128 stands for zero in the data rows.
Here are some points:
[213 137 180 157 144 167 180 179 128 123 136 152  92 144 120 121]
[154 138 112 154 198 159 127 145 158 114  96 128 131 187 105 130]
[158 112 196 143 116 111 125 151 161 150 119 164 118 159 122 127]
[ 99 124 152 113  95  35 120 102 110 192  85 124 151 111 136 180]
[116 135  61 112 128 158 125 117 125 124 171 136 110 146 146 136]
[ 90 134  91 108 123 154 119  89  95 135 161  85 140 118 106 107]
[180  80 158  69 103  84 167 107 122 131 117 124 114 143 165 135]
[113 101 125 180  78 156 130 164  94 153 140 128 113 180 122 167]
[111 114  97 106 154 101 107 113 134 125  74 104 150  80 129 142]
[107 179  93 179 137 148 114 119 110  99 129 135 125 149  64 166]
[165 175 107 157 145 163 147 159  98  79 144 121 133 175 117 107]
[130  79 132 128 105 118 116 159  43 165 129 108 130 148 111  80]
[158 113 160 161  73 105 163 104 121 138 144 102 132 160 140 147]
[115 141  73 105 120 173 114 112  99  94 184 116 126 141 159 124]
[ 57 142 107 143 152 140  73  92  85 115 134 133 161  97 136 104]
[124 136 101 168  98 162 125 128  95 127 101  97  98 192 118 156]
[170 122 208 217 112 120 164 158 117 182 101 153 128 113  99 158]
[ 62 126  70  97 106 112 118  75 135  91 128 157 168  60 145 180]
[158 148 128  69 110 124 155 121 105 134 138 125 100 145 150 137]
[113 155 121  94 109 130 157 199 142 148 146 118 134 110 152 140]
[161 139 120 122 182 143 108  98 132  97  71 137 126 104 108  59]
[131  83 128  99 124 144 139 115 142 137 140  93  95 133 158  73]
[170 132 139 133 127 135 135 161 115 108 109 137 107 183 208 111]
[205 132 141 156 144 120 156 137  90 137 118  94 106 173 103 154]
[112 133 107  83 164 180 126 106 125 110 152 103 127 100 143  97]
[101 119 123  86  95  29  60 131  85 141 188 138 187  97 163 145]
[142 145  99 127 152 168 119 209 218 151 144 145 128 151 118 132]
[152  98 166 164 122 145  82 140 162 123 137 133 200 120 112 116]
[125 118 134 165 152 255 101 162 165 132 149 134 103 153  86 110]
[128 110 160 118 121 109 149 127 109 226  69 104 123 115 108 128]
37 more points follow, each with its number after it:
[ 66 166  61  20 182 122  72 104 131  81 103 133 161  63 145  79] 0
[161 126 161 122 118 137 160 193 102 149 122 148 144 150 159 137] 1
[ 90 137  86  71 130 123 145  35 188  82  97 145 168 100 116 128] 2
[132  96 127 126 168 134 157 120 106 137 117  97 118 135  84 160] 3
[120 104 111 156 177 127 120  54 156 150  87 143 148  83 124 142] 4
[ 86  77 126  78 142 101 194  30 170 131 118 120 102 102 219 111] 5
[ 99  83 159 137  85  67 169 147 175 162 140 137 174 113 155 172] 6
[146 186 137 123 164  73 129  89 109 114 118 127 118  92 128  84] 7
[189 116 167 122 108 142 255 174 124 116  97  99  86 232 125 101] 8
[102 136 138 126 174 146 124 145 128  76 142 112 115 105 154  95] 9
[193 120 138 133 131  77 150 155 127 143 121 120  94 149 135  98] 10
[116  94   0  85 107 196 116 147 103 120 171 132 122 157 138 115] 11
[ 58 133 137  63 155  81  82 114 156 128 139 130 214  59 132 132] 12
[149 143 140  90   0  64 108 131 159 105 163 124 150  90 116 117] 13
[102 128 135 143 158 104 110  85 122 104  89 131 158 102  65 122] 14
[153 188 118 152 138 136 138 149 102 147 119  98 116 164  92 145] 15
[ 99 159 111 217 154 140 110 101 136 103 136 142 164  81 115 117] 16
[109 131 108 141 139 106 151 121 122 134 140 134 140 112 128 128] 17
[135 166  85  87 202 159 110 106  91  69 136 147 115  92 133 104] 18
[255 145 130 125 180 146 156 170 177 136  83 134 122 166 155 125] 19
[105 129 111 123 119  54  87 120 138 106 160   0 139 102 135 133] 20
[ 73  96 123 169 105  87 134 119 155 142 114 125 151 116  98 144] 21
[ 76  97  48 163 113  85 119 110 154 192 119 131 158 112 138 144] 22
[126  94 115 109  78 115 167 139  96 248 143  73 126 144  93  75] 23
[141 108 147 112 106 128 135 153 143 146 148 135 148 153 139 118] 24
[ 75 164  90  56 164 178  83  36 159  71 104  99 148  19 113  73] 25
[ 98 138 133  74 141 125  33 119 145 142 225 155 129  94 135  78] 26
[149 153 166  77 131 134 138  97 163 106 110 131 131 161 140 110] 27
[194  95 145 135 102  83 137 120  93 129 121 120 123 156 129 175] 28
[133 118 126 221  95 136 159 144  86 133 132  94 135 198 108 122] 29
[ 68 138 100  49 120 107  63  90 148 155 113 139 150  69 156 121] 30
[165 118 141 108 138 159 132 110 151  92 114 122 125 104 123 106] 31
[145 194 119 120  99  87 144 183 139 151 183 139 142 162 148 167] 32
[111 127 135 152 152 145  98 132 116 127 138 126 155 138 113  69] 33
[188 110 140 136 130 108 172 158 102  90  85 194 121 170 120 124] 34
[160 128 109 153 107 126  97 131 104 128 153 142 135 140 139 111] 35
[124 160 143 127 135 124 127 112 112 127 134 119 236 108 122 119] 36
Which of these numbered points is nearest to each point below, looking only along the 5 directions in which the first points spread most? Its number follows each.
[165 104 138 113  97 137 156 142 104 126  55 122 146 144 128 131] > 10
[201 129 139 172 118 142 183 178 117 108  94  91 139 201 110 115] > 34
[ 18 110  50  66 173  95  81  65 184  97 126 125 166  40 147  79] > 0
[141 128 172 122  83  92 125 119 127 189 118 126 131  72 186 151] > 6
[138 135 127 162 116 137 119 132  87 128 136 135  99 183 123 120] > 15
[164 127 140 141 119 164   0 130 104 142 202 120  99 164 123 124] > 35
[126 110 140 137 109 125 126 129  84 154 129 130 108 133 156 149] > 23
[ 66 179 126  16 106 128  90  64 108  88 112 159 123  95 119 119] > 2
[213 127 156 175 115 110 174 153  99 127 108  95  64 178 131 159] > 8
[122 118 105  91  69 205 168 143  95  84 175 109 103 151 143 146] > 11
[127 147 166 199 133 139 141 165 136  99 123 116 124 159  86 154] > 15
[129 166  97 152 135 148 145  92 106 136 139 133  77 177 101 147] > 15
[ 80 125 199 145 104 137 162 131 174 137 115 138 134 111 181 118] > 24
[124 132 142 144 107 120 147 163 123 137 124 123 162 113 107 138] > 17
[166 165 151 129 141 139 157 156 110 142  84 114  79 127 123 109] > 34
[ 93 108 147 100 185 107  79  85 192 105 105 113 179  53 133  95] > 2
[160 120 188 149 148 118 170 135 113 103  95 103 122 142 104 117] > 34
[128 150 160 138 125 107 121 109 115 133 108 136  68  99 113 133] > 3
[133 132 148 181 114 199 128 168 121 139 183 135 132 144  93 143] > 15
